Rotation paths and how fast each direction turns (degrees per step)
Each turn is a multiple of 5 degrees from 10 to 175, or 0.
Each row of a path follows its step; steps can be skipped.
path 1
step 0: [-71,-198,-6,0,26,269,-59,139,16,59,-186,-549,-162,315,47,-115,-12,-101,-71,-193,-598,265,74,-42,-359,492,-172,357,-39,-346,158,-66,40,35,-276,-332,242,192,58,-421,-97]
step 1: [429,38,64,553,-291,162,348,46,229,-43,265,-147,259,114,-112,178,-139,5,417,-101,38,-90,22,-78,-303,11,62,202,-17,245,375,-54,-564,-213,220,-372,48,187,-235,168,226]
step 2: [367,341,46,196,233,-229,521,-266,153,-194,287,21,-93,-42,246,35,117,-29,-298,-314,36,366,-314,-500,-106,154,228,88,-186,78,265,108,82,-150,73,313,-131,-406,152,-320,-226]
step 4: [-224,-375,-212,266,-117,-34,188,33,125,83,-119,243,-449,-4,-87,332,460,258,-45,-22,287,152,205,-13,-205,-159,119,39,-428,-381,496,-127,-274,-37,-60,-221,371,-38,55,-1,516]
step 5: [321,-69,-18,426,-136,268,-14,-534,-191,134,5,92,-235,42,106,-94,379,-196,56,-147,-424,306,-123,-246,159,342,95,-68,267,167,160,-362,329,-232,-444,42,-148,156,45,13,411]
step 7: [-45,230,39,-156,-115,-195,225,314,238,49,-267,27,92,249,-319,34,370,41,-19,-471,343,171,-267,-10,-363,455,147,11,-143,-95,-197,-179,-325,-468,116,385,-207,20,188,-92,389]
step 9: [-46,-31,-425,144,351,56,23,-210,137,271,0,221,-531,-78,18,67,-156,-109,218,-62,-296,286,548,-15,-658,257,-176,-219,-186,-132,-142,150,-120,185,113,128,155,247,80,-413,-81]
step 10: [30,133,-141,326,-259,230,398,392,119,187,-10,-197,22,274,-373,-141,-256,-194,92,54,-108,-67,-43,150,-299,156,226,180,246,-49,298,-64,522,-508,-18,-136,305,226,-137,-327,441]
step 11: [346,357,-65,277,386,6,372,-298,-288,-105,-300,-447,168,22,-225,42,103,122,-23,-234,-458,-113,70,-105,-105,-14,389,-79,-211,110,422,254,-435,-275,39,-69,32,-286,-127,257,-91]
Directions:
[33,42,88,28,-50,-127,-63,-86,-25,102,104,71,-145,-20,139,-85,-72,71,9,16,-132,-95,5,-72,-100,11,45,-33,-78,102,-20,-25,132,49,47,35,-85,-14,59,0,-72]
110
[-34,-4,-125,-94,-13,-38,-62,-135,-123,-13,16,-119,13,-14,34,120,-44,-64,75,36,-102,138,-42,48,81,-10,-83,1,-76,56,-13,132,-10,-36,-48,-22,-73,40,107,-122,-99]
120
[-35,-10,17,4,98,-8,23,-28,130,-43,-120,-39,31,-109,-14,-16,146,87,-58,49,-180,59,-9,-10,-125,116,4,-72,-42,-92,-81,-11,-83,53,-108,89,-42,-95,37,-29,-64]
160
[3,80,69,11,-8,-30,-12,-65,62,88,28,-107,104,7,-82,-45,5,29,101,-130,79,3,-151,-13,-2,49,-84,158,38,90,60,3,-92,105,75,118,-30,-103,69,65,-61]
70
[-41,91,-79,-107,76,49,21,-59,134,11,-50,78,-12,62,93,-141,-5,-88,-60,10,-49,59,60,-24,57,-66,-112,-53,163,62,39,-66,-6,57,138,-28,1,-62,5,-148,-8]
110
path 2
step 0: [-80,-43,228,6,166,-315,403,-150,132,-23,-336,695,274,155,-32,263,351,-100,-20,192,39,-132,557,85,169,-98,168,-46,54,-36,57,-110,-194,-63,137,103,-310,74,-9,42,-116]
step 2: [-349,-72,75,-432,94,-270,175,-447,228,-3,391,-9,-227,-175,-104,-18,1,-91,-154,-34,-14,-398,102,173,-175,29,218,213,208,-43,35,-91,-185,-48,-7,-223,85,-366,-540,90,193]
step 3: [-22,-456,291,-44,36,-227,-83,-51,254,386,-219,461,158,174,122,102,27,35,28,69,13,-34,-259,41,-124,2,-150,85,182,262,406,260,183,252,-298,-21,-254,-275,-46,249,-397]
step 4: [-59,-14,-192,249,25,-136,59,-163,-470,-323,94,11,102,51,-200,-515,323,-240,161,-84,-155,-241,-280,-123,-544,24,-45,-62,246,-231,69,15,289,-118,-109,255,-107,-253,-140,179,-115]
step 5: [18,-322,155,-221,281,-88,268,-86,234,-105,-22,-54,-533,240,1,73,76,114,218,155,-389,-296,-146,482,-128,275,-315,269,-120,-138,-47,-74,-215,-43,-227,351,221,142,-20,152,101]
step 6: [128,-228,102,-111,-281,60,-541,138,-189,120,-51,245,-256,459,219,-346,136,320,-173,52,134,40,-423,255,-80,-19,275,15,342,113,287,-293,60,-53,67,203,-67,32,130,-137,-78]
step 7: [-250,-26,-98,-102,31,-123,520,-60,6,-260,-292,-131,110,185,9,-180,-77,-345,68,175,-113,28,-6,-26,-102,154,252,244,502,-171,-153,-294,164,86,526,334,-115,156,62,-211,-355]
step 8: [-277,-206,220,-118,58,38,-92,-112,-60,-207,-332,-104,-294,-146,-104,-97,-268,250,-263,-235,128,-363,-155,158,305,177,-147,138,-93,85,-36,270,143,-230,-243,205,24,495,316,-146,-394]
step 11: [-39,98,261,359,-164,-275,-113,-268,-549,-365,-59,30,-2,-148,77,60,393,-199,5,-40,513,-71,-32,39,190,-114,-24,-245,25,-56,-71,-92,-133,-374,-437,115,36,134,174,-33,-231]
Directions:
[106,29,-36,75,80,71,-31,28,-49,29,-40,34,-22,142,-27,107,171,23,42,65,21,17,55,68,-75,-16,-14,-35,55,15,-73,-226,-49,-86,-61,82,46,80,73,16,110]
60
[-38,-55,95,91,-71,108,-159,-110,-4,86,-59,94,53,-1,163,11,29,20,139,-100,-57,-50,74,-41,98,-92,-35,18,32,-66,73,29,-77,36,2,118,32,7,-40,-70,-4]
130
[-30,-42,-45,86,-16,-10,-34,-135,-110,63,165,-68,-12,103,16,156,8,23,-26,59,2,56,-96,65,-19,-45,11,-95,-48,7,49,122,83,-79,73,28,-168,35,23,-108,-5]
140
[128,49,127,-20,37,32,20,-13,-116,52,-107,-178,55,-68,38,-25,-22,-80,-60,12,142,-10,24,60,108,-26,-33,-170,1,7,-35,32,-119,27,107,-60,26,104,-5,-13,-3]
25
[77,-21,-1,-62,-112,-80,11,75,15,122,148,-119,-86,100,1,38,19,96,-47,-47,89,-13,9,-30,55,-140,-56,165,87,73,43,-45,-54,93,70,20,31,-20,-90,56,36]
100
path 3
step 1: [-240,-41,201,22,-129,-93,-28,-197,-347,173,383,350,-304,389,22,-53,-82,38,-274,76,-325,-162,211,44,-114,-86,138,26,276,623,42,-496,-25,-427,179,257,75,129,-129,-71,-156]
step 2: [-151,-322,-153,140,-275,14,-37,290,-162,207,83,-141,-504,178,-49,2,402,-105,-98,-269,-198,-501,83,223,275,226,302,19,269,44,235,18,-8,77,-9,61,164,-63,450,-516,-87]
step 3: [-91,65,-162,108,-380,-437,-256,61,68,205,-198,-153,-276,350,-181,-11,-95,32,-4,142,-535,-147,-263,-106,-362,-70,284,105,-124,-38,334,-373,60,-64,-180,-166,-308,-224,-133,-345,324]
step 4: [-217,-135,-114,-212,-398,-172,-174,-255,49,139,141,-53,246,-67,-45,-604,236,-101,-31,237,-464,-507,130,-58,-47,-423,340,34,-240,44,-125,-111,-65,-202,124,-29,-26,86,504,78,-126]
step 5: [-401,-23,-72,176,-247,-26,-253,0,362,105,-8,280,-480,516,-75,188,222,-171,52,261,-298,-31,126,110,-121,163,-173,-85,-352,56,-212,138,162,-264,28,10,383,151,433,83,279]
step 6: [-300,-394,85,-152,-105,72,-192,287,-183,38,-166,-219,-102,-14,-498,5,321,158,434,141,-555,95,83,-640,-177,130,-37,-100,51,-71,243,123,-260,-235,189,109,199,15,46,12,41]
step 7: [-181,134,-32,-127,-280,15,-32,-295,109,100,302,-22,-284,-105,-192,12,274,0,134,-45,-301,42,222,-101,190,355,248,-145,-459,92,315,-91,-279,-100,-46,-300,-390,700,-118,261,90]
step 8: [-257,334,218,40,-81,-23,470,-252,-160,224,-190,-140,-397,296,-346,-65,269,-14,-500,246,-393,115,406,-213,93,-75,-97,-62,201,343,-159,148,-188,-170,66,-47,-48,114,68,110,-149]
step 11: [-414,206,-261,-232,-386,-561,-51,-179,32,-205,45,-212,218,219,97,-418,216,-180,-201,191,-12,-77,220,-248,-26,-160,-313,-26,-209,215,114,-324,-32,-367,-284,6,-244,-188,-90,91,22]
Directions:
[-132,-5,118,39,38,67,-41,24,31,26,-112,-63,-16,-92,-61,-79,-38,53,117,89,98,58,5,-77,2,84,29,-37,-79,21,-118,-128,-21,91,34,21,81,117,72,107,111]
45
[-3,-23,49,-11,0,-26,29,-70,89,-123,-140,55,32,55,61,-20,-75,-90,59,39,-57,35,1,-239,-66,-39,39,-41,156,65,14,-80,-67,-38,-35,119,-23,-39,-21,-25,-127]
145
[-11,-25,4,-50,-122,99,-80,-204,-95,-36,-15,-64,147,-7,-9,90,14,-45,-30,-74,101,60,34,-11,-40,138,59,10,-49,-30,-10,-6,39,-41,96,25,-52,16,137,-142,-45]
145
[56,-42,40,-41,-30,-101,16,33,0,-35,-83,159,0,-92,21,-28,-29,50,60,-95,-178,42,102,66,-150,31,-15,-43,-102,-135,-44,44,38,0,-36,71,-43,-46,160,57,42]
40
[-29,-59,-108,36,-3,52,-78,25,106,-3,0,78,116,33,54,-93,70,-47,-46,89,47,-25,21,-122,-61,-55,-145,-49,-134,-159,77,21,116,-40,109,12,96,30,-78,0,6]
55
